[[121 133 149 124 151 118 135 128 144 120 124 136]
 [141 133 118 124 121 135 124 124 131 137 130 125]
 [119 139 122 146 131 137 140 122 138 125 139 111]
 [141 136 120 123 123 135 125 123 134 138 131 126]
 [116 138 145 128 149 119 135 124 143 121 129 129]
 [128 118 125 120 113 121 113 134 104 135 123 135]] → 119

[[138 125 124 120 135 139 130 135 139 133 118 116 111]
 [123 130 125 133 138 131 132 132 136 137 120 130 121]
 [133 123 122 118 131 139 129 134 140 133 119 119 111]
 [138 126 126 120 133 139 130 136 137 133 117 116 111]
 [121 129 125 137 134 131 134 134 133 136 118 131 122]
 [123 131 125 134 134 129 132 132 134 134 123 130 120]
 [114 116 130 116 128 130 134 146 128 115 112 132 111]
 [115 113 129 114 128 129 133 146 128 114 114 131 109]
 [140 133 108 149 128 123 125 120 124 133 129 130 120]
 [114 115 130 115 129 131 133 146 128 113 113 132 111]] → 133

[[119 121 146 129 151 123 129 128 140]
 [121 121 121 109 117 131 109 122 125]
 [128 138 129 144 128 117 135 129 137]
 [114 119 151 121 153 120 125 130 142]
 [113 114 148 116 153 121 128 134 134]
 [133 126 119 118 117 134 136 136 110]
 [141 135 107 134 106 140 114 115 124]
 [124 124 137 129 141 130 115 118 142]
 [119 117 127 101 122 132 116 129 119]] → 128

[[110 110 141 128 109 139 123]
 [145 144 122 109 143 122 122]
 [115 115 106 141 119 110 128]
 [140 138 141 148 140 140 115]
 [145 142 114 123 143 114 115]
 [137 136 113 121 136 111 108]
 [111 110 130 113 108 129 136]] → 115

[[124 129 126 116 131 131 125 126 138 128 121 128 127 125 130]
 [116 126 138 106 128 141 136 113 132 116 135 106 123 111 120]
 [127 129 134 125 131 121 132 125 127 130 124 133 126 129 126]
 [113 128 144 100 129 138 140 110 132 115 133 106 120 106 119]
 [128 128 128 128 128 128 128 128 128 128 128 129 128 128 127]
 [127 129 130 128 127 127 128 129 128 128 127 128 128 126 130]
 [127 115 132 116 128 138 129 123 131 130 131 117 130 128 117]
 [116 128 122 125 120 139 117 148 137 130 130 128 120 122 130]
 [125 131 135 126 124 125 129 130 126 125 124 128 128 121 135]
 [116 128 139 106 125 140 136 116 131 117 134 107 122 110 128]
 [122 130 126 117 131 129 121 132 128 132 118 130 126 124 130]
 [128 130 133 125 128 124 129 124 125 130 127 133 126 132 128]] → 127
---
106,113,121,122,141 -> 121

157,138,139,133,111,131 -> 138

122,133,114,132,123,149
120,133,120,131,127,144
122,133,119,130,128,151
-> 144

127,115,150,132,117 -> 127

123,128,135,105 -> 123

144,139,127,140,115,112,103
143,133,123,134,116,110,113
-> 140
---
((146, 137, 122, 123, 123, 126, 122), (129, 123, 122, 131, 119, 139, 150)) yields 126
((137, 117, 110, 141, 117, 140, 137), (135, 115, 107, 142, 118, 139, 139)) yields 140
((154, 139, 130, 126), (144, 128, 139, 123)) yields 130
((111, 150, 130, 126), (118, 147, 133, 125)) yields 130
((112, 140, 108, 113, 141, 132, 113), (152, 146, 122, 116, 125, 134, 116)) yields 132
((146, 128, 124, 125, 149), (111, 138, 142, 130, 115)) yields 125
((156, 123, 102, 141), (103, 133, 151, 114)) yields 102
---
[[127 137 127 129]
 [ 98 129 129 128]
 [125 123 137 127]] out 127

[[134 148 157 147 126 147]
 [134 149 158 148 126 148]
 [142 140 139 140 143 140]] out 126

[[129 130 109 154 129]
 [129 128 135 121 157]
 [127 129 120 137 102]] out 154

[[112 151 155 124 155 143]
 [149 154 106 153 150 139]
 [117 121 105 119 131 130]] out 155

[[130 127 129 125]
 [128 130 128 150]
 [129 128 129 142]] out 129

[[119 156 100 102]
 [126 134 136 119]
 [143 122 121 139]] out 100

[[141 145 120 155 139 115]
 [138 134 129 127 124 134]
 [136 142 121 128 139 115]] out 139

[[148 141 144 147 147 117 120]
 [149 134 133 115 116 131 150]
 [111 111 153 130 126 131 128]] out 117
---
[[117 112 125 114 144 136 119]
 [123 131 131 130 116 136 149]
 [148 144 129 149 120 112 132]] Out: 117

[[130 155 102 104]
 [128 155 102 105]] Out: 130

[131 117 119 150 146] Out: 131

[[149 117 149 109]
 [105 139 107 148]] Out: 149

[131 113 139 103 118 125] Out: 131

[[119 136 135 136 120 134 146]
 [122 158 115 133 133 124 154]] Out: 119
---
[[121 120 157 122 121 109]
 [130 128 100 128 126 153]] -> 122

[[124 110 105 123 113]
 [117 107  99 127 117]
 [130 111 108 120 112]] -> 99

[[129 114 116 127 139]
 [109 128 126 106 131]
 [146 128 129 148 125]] -> 126

[[143 108 141 104 143 108]
 [126 145 111 106 129 142]] -> 104

[[121 121 130 126]
 [119 119 128 127]
 [116 126  98 155]] -> 119

[[140 147 145 139 140]
 [148 113 128 152 130]
 [134 122 125 136 141]] -> 128

[[132 155 125  98 117]
 [157 134 109 129 128]] -> 125

[[114 135 114 130 104 119]
 [127 111 155 138 134 103]
 [114 154 133 104 125 123]] -> 138
---
array([[148, 127, 120, 114, 100],
       [107, 142, 139, 102, 126],
       [136, 150, 122, 124, 133]]) -> 107

array([[133, 126, 127, 131, 134, 126, 125],
       [118, 126, 152, 121, 127, 157, 130]]) -> 133

array([[149, 134, 128, 137, 107, 119],
       [145, 129, 141, 143, 110, 138],
       [131, 127, 107, 130, 140, 105]]) -> 145

array([[145, 132, 107, 137],
       [126, 148, 155, 143],
       [125, 137, 135, 133]]) -> 126

array([[134, 116, 128, 114, 133],
       [133, 127, 153, 126, 131],
       [135, 122, 133, 149, 152]]) -> 133

array([[140, 126, 136, 133, 128],
       [132, 143, 104, 109, 111],
       [148, 138, 105, 101, 105]]) -> 132

array([[128, 128, 140, 137, 151, 126, 145],
       [128, 132, 128, 129, 152, 138, 134],
       [129, 133, 126, 125, 148, 139, 128]]) -> 128

array([[125, 102, 155, 102, 117],
       [141, 122, 150, 107, 137]]) -> 125
---
[[132 129 116 129 126 139]
 [125 144 140 132 124 124]
 [153 129 118 129 132 123]]
129

[[122 153 144 108 122 142 116]
 [136 107 119 141 150 130 121]
 [115 142 132 133 122 126 147]]
142

[[157 122 103 138 126]
 [101 136 149 116 129]
 [128 147 129 104 120]]
147

[[117 132 139 138 129]
 [127 154 126 132 130]
 [137 123 119 117 127]]
123

[[146 106 121 134]
 [118 106 107 155]
 [131 141 100 156]]
141

[[122 143 131 139 124 119 125]
 [112 129 119 153 124 116 112]
 [135 115 116 155 119 125 124]]
115

[[120 146 113 111 133]
 [144 105 126 126 148]
 [147 140 119 124 143]]
140
